In the data rows, 128 means zero.
The table, row by row:
[153, 134, 194, 93, 97, 113, 140, 155, 136, 85, 169, 93, 123, 115, 113, 76, 110, 119, 120, 103, 152, 164, 118, 128]
[118, 106, 159, 71, 176, 104, 177, 101, 85, 63, 115, 140, 193, 122, 152, 133, 135, 136, 142, 156, 157, 128, 145, 102]
[169, 102, 148, 121, 101, 78, 132, 131, 50, 134, 114, 138, 143, 157, 109, 180, 60, 98, 161, 131, 116, 121, 78, 123]
[159, 89, 90, 68, 78, 56, 130, 101, 0, 104, 103, 245, 181, 193, 149, 199, 64, 94, 184, 122, 162, 156, 119, 88]
[162, 108, 122, 166, 69, 113, 101, 160, 101, 189, 112, 124, 68, 149, 109, 155, 82, 105, 150, 72, 128, 146, 76, 172]
[98, 123, 157, 45, 158, 112, 173, 129, 198, 41, 209, 104, 150, 120, 145, 0, 182, 141, 110, 118, 108, 129, 152, 115]
[162, 118, 168, 175, 105, 147, 126, 149, 116, 148, 87, 159, 84, 134, 129, 227, 98, 97, 122, 163, 142, 124, 136, 99]
[162, 153, 210, 151, 106, 196, 136, 190, 221, 109, 141, 58, 101, 106, 119, 115, 148, 112, 47, 59, 89, 118, 157, 126]
[105, 143, 87, 179, 134, 146, 92, 114, 142, 187, 121, 129, 89, 120, 124, 146, 132, 146, 138, 177, 134, 123, 123, 149]
[127, 173, 41, 148, 48, 129, 63, 112, 104, 198, 139, 245, 91, 173, 145, 173, 104, 118, 158, 128, 186, 169, 153, 130]
[141, 53, 231, 39, 222, 96, 233, 134, 85, 0, 94, 110, 192, 125, 177, 136, 148, 114, 131, 123, 108, 90, 137, 94]
[146, 141, 112, 180, 155, 145, 114, 120, 95, 183, 71, 96, 145, 119, 115, 188, 105, 127, 118, 117, 104, 91, 100, 153]
[174, 131, 174, 151, 66, 168, 114, 169, 169, 115, 120, 134, 114, 134, 118, 171, 110, 91, 70, 98, 103, 133, 165, 69]
[154, 76, 127, 105, 74, 55, 127, 143, 81, 140, 155, 147, 78, 159, 109, 105, 81, 108, 188, 106, 141, 152, 74, 158]
[99, 88, 169, 69, 248, 76, 196, 71, 61, 64, 115, 97, 198, 109, 149, 123, 134, 152, 180, 220, 137, 78, 96, 130]
[76, 184, 19, 101, 142, 87, 83, 58, 83, 170, 171, 161, 174, 143, 135, 68, 130, 170, 191, 161, 173, 145, 103, 171]
[70, 141, 0, 94, 109, 115, 84, 57, 111, 129, 144, 232, 204, 146, 140, 98, 161, 163, 138, 159, 144, 153, 185, 77]
[175, 132, 255, 47, 98, 126, 185, 180, 162, 13, 181, 143, 119, 140, 160, 108, 126, 88, 95, 105, 154, 154, 172, 84]
[153, 48, 215, 144, 250, 88, 199, 106, 21, 116, 28, 45, 183, 102, 118, 229, 87, 123, 163, 186, 77, 33, 44, 153]
[108, 70, 83, 78, 161, 47, 155, 97, 34, 121, 109, 192, 145, 162, 162, 126, 122, 131, 208, 129, 149, 122, 91, 159]
[113, 156, 77, 75, 76, 95, 104, 115, 146, 116, 215, 164, 138, 148, 117, 43, 132, 134, 142, 109, 134, 158, 131, 122]
[158, 86, 177, 50, 90, 125, 178, 165, 125, 36, 132, 255, 108, 186, 201, 176, 155, 75, 122, 96, 153, 138, 211, 58]
[109, 140, 50, 183, 119, 164, 88, 100, 139, 167, 84, 122, 171, 109, 106, 161, 130, 146, 98, 143, 102, 123, 149, 99]
[81, 174, 79, 107, 184, 126, 124, 78, 132, 130, 156, 110, 172, 115, 142, 60, 160, 164, 142, 157, 145, 127, 127, 155]
[134, 119, 121, 88, 81, 84, 119, 138, 127, 102, 180, 129, 134, 141, 105, 63, 105, 123, 140, 100, 128, 163, 112, 121]
[174, 111, 171, 185, 95, 181, 120, 166, 154, 119, 66, 105, 135, 107, 102, 215, 102, 99, 58, 111, 93, 121, 161, 63]
[165, 144, 92, 113, 13, 108, 81, 138, 109, 134, 162, 216, 121, 179, 116, 149, 85, 93, 127, 107, 142, 173, 147, 86]
[122, 149, 175, 117, 183, 122, 154, 123, 132, 114, 154, 48, 145, 99, 119, 72, 136, 154, 135, 134, 125, 114, 91, 182]
[86, 137, 61, 151, 234, 130, 128, 73, 85, 169, 78, 91, 196, 112, 131, 137, 154, 161, 138, 150, 103, 71, 102, 170]
[109, 148, 76, 125, 88, 94, 98, 116, 106, 177, 163, 165, 92, 147, 121, 85, 112, 139, 177, 115, 173, 173, 99, 170]
[142, 156, 128, 226, 87, 184, 83, 177, 210, 222, 126, 46, 36, 104, 83, 114, 132, 130, 95, 88, 83, 117, 100, 180]
[142, 149, 100, 163, 61, 137, 79, 146, 166, 170, 147, 85, 112, 113, 72, 88, 107, 132, 102, 89, 105, 159, 109, 128]
[110, 135, 119, 157, 203, 156, 139, 114, 132, 146, 85, 79, 171, 104, 134, 146, 151, 144, 111, 134, 88, 74, 115, 152]
[192, 89, 201, 198, 134, 140, 141, 155, 77, 152, 42, 77, 137, 125, 95, 255, 62, 88, 113, 136, 78, 78, 89, 116]
[150, 123, 157, 164, 127, 113, 114, 125, 102, 150, 110, 64, 131, 99, 83, 148, 75, 135, 132, 156, 127, 134, 76, 132]
[71, 117, 14, 79, 167, 113, 123, 52, 85, 94, 117, 243, 223, 156, 176, 148, 171, 149, 140, 191, 143, 104, 195, 64]
[112, 155, 38, 93, 96, 63, 86, 90, 72, 183, 178, 152, 144, 161, 111, 64, 94, 145, 189, 99, 140, 144, 64, 189]
[113, 127, 125, 89, 141, 153, 149, 125, 139, 80, 122, 231, 120, 152, 196, 170, 175, 113, 127, 154, 173, 135, 214, 74]
[194, 156, 238, 138, 44, 125, 114, 189, 175, 118, 196, 52, 64, 119, 72, 89, 70, 102, 103, 96, 126, 165, 83, 138]
[170, 154, 150, 117, 29, 81, 92, 145, 104, 141, 188, 142, 105, 150, 95, 109, 50, 106, 155, 126, 163, 182, 93, 124]
[162, 60, 234, 138, 188, 162, 203, 152, 135, 47, 41, 82, 168, 96, 140, 220, 139, 100, 65, 151, 76, 81, 166, 54]
[156, 148, 146, 113, 50, 123, 116, 160, 138, 127, 164, 199, 67, 171, 153, 139, 109, 100, 136, 103, 183, 171, 152, 116]
[142, 179, 118, 174, 107, 131, 88, 125, 115, 198, 145, 64, 113, 120, 91, 111, 90, 142, 134, 119, 139, 134, 68, 184]
[141, 143, 107, 114, 71, 128, 106, 129, 151, 109, 159, 165, 138, 147, 124, 120, 125, 112, 106, 118, 124, 146, 159, 89]
[73, 93, 115, 55, 204, 102, 182, 101, 153, 67, 156, 152, 138, 127, 173, 52, 207, 148, 153, 156, 119, 96, 153, 133]
[123, 157, 144, 169, 144, 197, 124, 144, 194, 146, 113, 129, 86, 109, 149, 147, 174, 132, 90, 132, 134, 126, 177, 127]
[135, 78, 185, 79, 176, 115, 197, 144, 116, 63, 104, 166, 122, 147, 182, 158, 161, 104, 140, 117, 129, 94, 151, 121]
[101, 136, 16, 53, 55, 52, 83, 89, 95, 117, 207, 218, 163, 170, 122, 38, 114, 143, 176, 115, 160, 193, 127, 105]
[155, 165, 135, 191, 73, 170, 88, 163, 157, 192, 121, 146, 61, 139, 121, 181, 111, 112, 112, 110, 148, 148, 138, 135]
[136, 179, 95, 136, 80, 176, 91, 144, 181, 137, 150, 157, 126, 145, 127, 115, 150, 121, 78, 83, 121, 149, 174, 107]
[92, 158, 6, 76, 90, 77, 80, 64, 59, 130, 165, 236, 189, 165, 141, 99, 116, 153, 178, 152, 197, 188, 148, 112]
[96, 144, 147, 71, 172, 171, 170, 119, 191, 32, 149, 128, 178, 101, 163, 69, 200, 146, 76, 138, 141, 142, 213, 76]
[77, 166, 117, 220, 211, 215, 113, 133, 221, 197, 95, 4, 97, 54, 106, 93, 186, 183, 85, 130, 102, 106, 125, 189]
[95, 137, 184, 112, 182, 192, 166, 157, 242, 72, 145, 86, 95, 82, 158, 56, 215, 147, 82, 119, 123, 129, 189, 126]
[116, 118, 136, 54, 139, 96, 156, 113, 144, 57, 181, 145, 157, 140, 148, 59, 158, 132, 135, 135, 128, 130, 145, 107]
[131, 142, 144, 105, 81, 143, 117, 138, 164, 73, 165, 156, 134, 119, 125, 105, 136, 121, 92, 141, 151, 170, 180, 66]
[93, 110, 172, 121, 166, 212, 171, 165, 255, 56, 137, 100, 99, 86, 156, 73, 241, 136, 46, 107, 82, 117, 227, 83]
[140, 99, 141, 129, 122, 125, 141, 148, 115, 135, 104, 138, 96, 140, 140, 143, 126, 110, 136, 92, 129, 126, 120, 145]
[217, 155, 203, 239, 52, 184, 85, 193, 126, 189, 67, 70, 90, 111, 68, 241, 38, 89, 74, 91, 125, 150, 106, 121]
[83, 108, 40, 67, 147, 78, 131, 71, 91, 104, 149, 171, 198, 132, 132, 75, 145, 159, 168, 158, 135, 137, 128, 110]
[144, 95, 202, 174, 144, 130, 150, 157, 120, 151, 93, 59, 73, 99, 99, 159, 96, 128, 136, 152, 117, 122, 77, 149]
Every row comes from 4 hidden switches, listed from the one that spreads the rows most; 1 means on and 0 means off. The rows also spread widely along 5 other directions, which tell nothing about the switches. All are off in the first row of the table.
Further rows, each followed by whether each switch is on (1) or off (0), in that order:
[100, 125, 70, 169, 164, 122, 106, 97, 115, 181, 97, 59, 170, 98, 87, 118, 116, 163, 132, 151, 96, 105, 81, 159] 0 1 1 0
[112, 132, 106, 131, 162, 159, 135, 126, 143, 114, 93, 114, 173, 110, 134, 127, 160, 140, 93, 109, 109, 119, 155, 111] 0 1 0 0
[106, 203, 66, 135, 90, 208, 82, 139, 240, 130, 170, 151, 133, 122, 141, 69, 195, 138, 48, 70, 113, 150, 211, 104] 0 1 0 1
[171, 92, 243, 110, 145, 66, 183, 157, 60, 127, 124, 92, 75, 138, 125, 154, 69, 101, 190, 122, 149, 115, 34, 195] 1 0 0 1
[79, 152, 111, 159, 192, 162, 122, 97, 185, 134, 141, 30, 164, 63, 99, 55, 169, 185, 104, 171, 112, 117, 129, 139] 0 0 1 0
[138, 113, 255, 119, 200, 155, 195, 152, 186, 56, 127, 23, 137, 78, 128, 107, 153, 131, 81, 160, 99, 97, 136, 108] 0 0 1 1
[145, 161, 121, 154, 102, 147, 98, 148, 151, 170, 146, 80, 119, 125, 105, 99, 117, 129, 113, 77, 104, 125, 97, 167] 0 1 0 1
[75, 113, 35, 7, 134, 31, 143, 77, 68, 114, 213, 242, 130, 185, 179, 23, 160, 145, 234, 115, 175, 153, 104, 176] 1 1 0 1
[115, 159, 23, 105, 79, 95, 74, 71, 51, 139, 136, 255, 182, 184, 145, 185, 96, 131, 166, 194, 184, 159, 163, 65] 0 0 1 1
[136, 120, 135, 142, 123, 151, 138, 159, 150, 145, 109, 147, 88, 147, 146, 152, 146, 111, 115, 92, 121, 114, 143, 139] 1 1 0 1
[101, 127, 63, 184, 162, 90, 95, 78, 52, 234, 88, 120, 114, 136, 103, 184, 92, 154, 203, 195, 147, 104, 53, 191] 1 0 1 1
[183, 124, 145, 154, 32, 93, 84, 164, 105, 168, 147, 87, 93, 136, 62, 127, 42, 103, 134, 77, 110, 164, 63, 142] 0 1 1 0
[99, 188, 118, 164, 183, 199, 118, 116, 197, 138, 123, 73, 154, 82, 132, 109, 180, 164, 73, 146, 116, 106, 171, 131] 0 0 0 1
[129, 138, 137, 255, 156, 209, 102, 155, 193, 228, 63, 30, 68, 88, 87, 182, 140, 135, 82, 122, 65, 82, 103, 172] 1 1 1 1
[167, 155, 203, 247, 170, 183, 121, 177, 171, 213, 74, 0, 97, 67, 63, 143, 99, 130, 77, 75, 49, 72, 37, 220] 0 1 0 1
[138, 105, 156, 38, 105, 52, 159, 125, 72, 84, 184, 214, 102, 176, 168, 102, 115, 106, 203, 130, 194, 160, 116, 144] 1 0 0 1
[99, 87, 95, 100, 142, 105, 141, 107, 120, 117, 125, 167, 124, 142, 144, 114, 157, 131, 154, 142, 128, 127, 136, 128] 1 1 1 0
[94, 114, 162, 100, 188, 148, 176, 117, 162, 74, 128, 146, 121, 113, 167, 121, 178, 134, 125, 183, 136, 106, 179, 103] 1 0 1 1
[80, 34, 96, 95, 240, 87, 196, 73, 35, 87, 38, 187, 190, 137, 178, 199, 153, 136, 183, 206, 122, 62, 138, 98] 1 1 1 0
[95, 121, 95, 108, 178, 118, 147, 114, 125, 144, 129, 145, 116, 136, 161, 99, 170, 141, 155, 119, 124, 104, 117, 176] 1 1 0 1
[96, 115, 95, 145, 181, 140, 131, 105, 133, 134, 103, 63, 172, 89, 110, 106, 151, 156, 114, 147, 83, 103, 120, 129] 0 1 1 0
[165, 153, 154, 89, 20, 136, 107, 155, 153, 68, 175, 227, 118, 163, 133, 154, 109, 90, 97, 131, 168, 185, 202, 30] 0 0 1 1
[170, 165, 108, 218, 55, 205, 69, 168, 164, 193, 77, 94, 113, 114, 86, 189, 100, 115, 59, 67, 100, 138, 139, 115] 0 1 0 0
[160, 109, 218, 168, 95, 120, 128, 197, 202, 162, 174, 0, 16, 87, 60, 32, 114, 121, 128, 57, 83, 139, 40, 216] 1 1 1 0
[194, 103, 201, 77, 61, 92, 148, 157, 58, 59, 117, 197, 141, 164, 147, 198, 60, 76, 138, 118, 177, 172, 152, 59] 0 0 0 0
[67, 139, 66, 157, 194, 163, 118, 87, 156, 157, 104, 146, 131, 108, 150, 143, 179, 164, 131, 201, 133, 101, 166, 125] 1 0 1 1
[92, 137, 80, 203, 193, 182, 114, 105, 128, 185, 42, 121, 133, 100, 140, 199, 159, 153, 116, 169, 130, 104, 151, 135] 1 0 0 0
[113, 113, 124, 125, 115, 150, 138, 151, 187, 120, 148, 150, 86, 135, 146, 109, 170, 121, 111, 116, 119, 125, 168, 118] 1 1 1 1
[161, 148, 191, 197, 175, 157, 137, 136, 105, 168, 78, 34, 137, 100, 101, 197, 88, 123, 113, 147, 109, 91, 81, 156] 0 0 0 1
[133, 119, 73, 122, 28, 84, 86, 147, 135, 171, 183, 172, 67, 162, 97, 75, 104, 122, 165, 84, 144, 178, 103, 146] 1 1 1 0
[95, 136, 87, 121, 200, 81, 127, 68, 46, 162, 118, 105, 184, 125, 124, 128, 112, 159, 192, 183, 147, 102, 61, 186] 0 0 0 1
[153, 107, 171, 136, 133, 140, 149, 160, 124, 130, 97, 143, 92, 144, 151, 172, 140, 101, 130, 92, 113, 109, 131, 144] 1 1 0 1
